In the rows, 128 means zero.
One turn moves each row of this set onto another row. After a few examples, where does it send each row asked below?
Z_400: [137 118 114 165 122 120 128 113 138 167 169 157 156  88 117 166 132 139
 160  95 138 114 136 112 123 131]
Z_664: [143 156 136 139 129 147 173 146 167 145 129 145 127 140 106 111 139 121
 158 137 124 125 108 104 159 158]
Z_61: [155 103 118 152 125 127 129 101 146 158 159 157 126  85 102 161 130 121
 165  81 147 108 133 116 122 133]
Z_383: [145 130 140 178 150 121 151 153 207 125 124 154 119 139  97 144 127 147
 174 116 129 111  91  97 152 145]
Z_394: [148 107 158 151 161 101 149 146 158 117 129 149 116 134 115 133  79 157
 175 119  95  74 126 114 140 118]
Z_686: [159 133 129 155 146 124 131  90 137 163 142 162 162  87 118 134 126 125
 141  79 120 121 128 118 125 123]
Z_263: [157 145 149 116 126 105 120 102 156 132 124 188 126 107 106 154 122 135
 117 105 114  89 122 126 108 121]
Z_251: [156 121 148 167 138 139 146 144 199 121 140 132 105 132 132 142 116 131
 174 113 111 104  91 129 121 152]
Z_307: [148 157 124 157 155 113 121  96 135 149 136 168 164  99 112 147 118 146
 124  96 121 112 130 122 126 122]
Z_727: [143 137 147 154 147 106 156 129 131 133 103 149 127 146 120 111 103 132
 146 134  77  87 150  87 160 120]
Z_751: [147 138 152 164 106 153 168 125 161 153 132 122 115 115 134 138 141 126
 143 141 112 140 109 103 161 153]
Z_13: [156 125 144 129 140 105 116  90 147 158 128 185 140 109 115 138 113 130
 110 104 105 104 119 118 108 115]
Z_734: [158 117 139 179 116 136 141 149 195 132 130 118 108 123 128 146 144 116
 174 124 114  97  97  93 149 151]
Z_681: [145 146 133 179 120 138 164 126 143 149 130 130 130 121 130 119 140 118
 149 135 106 113 118  82 188 140]
Z_720: [154  97 136 123 118 114 113 103 156 152 144 178 105 108 101 164 118 127
 132 102 134  90 125 116 105 126]
Z_262: [142 121 167 148 130 115 172 124 122 148 119 144 128 119 118 125 101 150
 139 142  94 108 145  88 177 116]
Z_905: [153 110 156 151 141 100 131 150 184 117 111 136 104 144 118 137 109 129
 172 123  85  69 123 103 122 130]
Z_966: [124 127 151 125 120 117 180 139 132 155 103 131 131 147 113 110 133 149
 153 131  95  98 136 101 148 135]
Z_502: [146 103 136 123  97 112 130 120 158 147 159 180 116  97 113 168 134 129
 156 105 129  92 128 115 105 130]
Z_741: [126  99 155 163 140  91 157 145 171 136  97 139 126 148 104 144 121 175
 172 115  99  84 119  93 142 120]

Z_664 turns into Z_966
Z_727 turns into Z_905
Where do these go?
Z_307 turns into Z_263
Z_251 turns into Z_751
Z_720 turns into Z_61

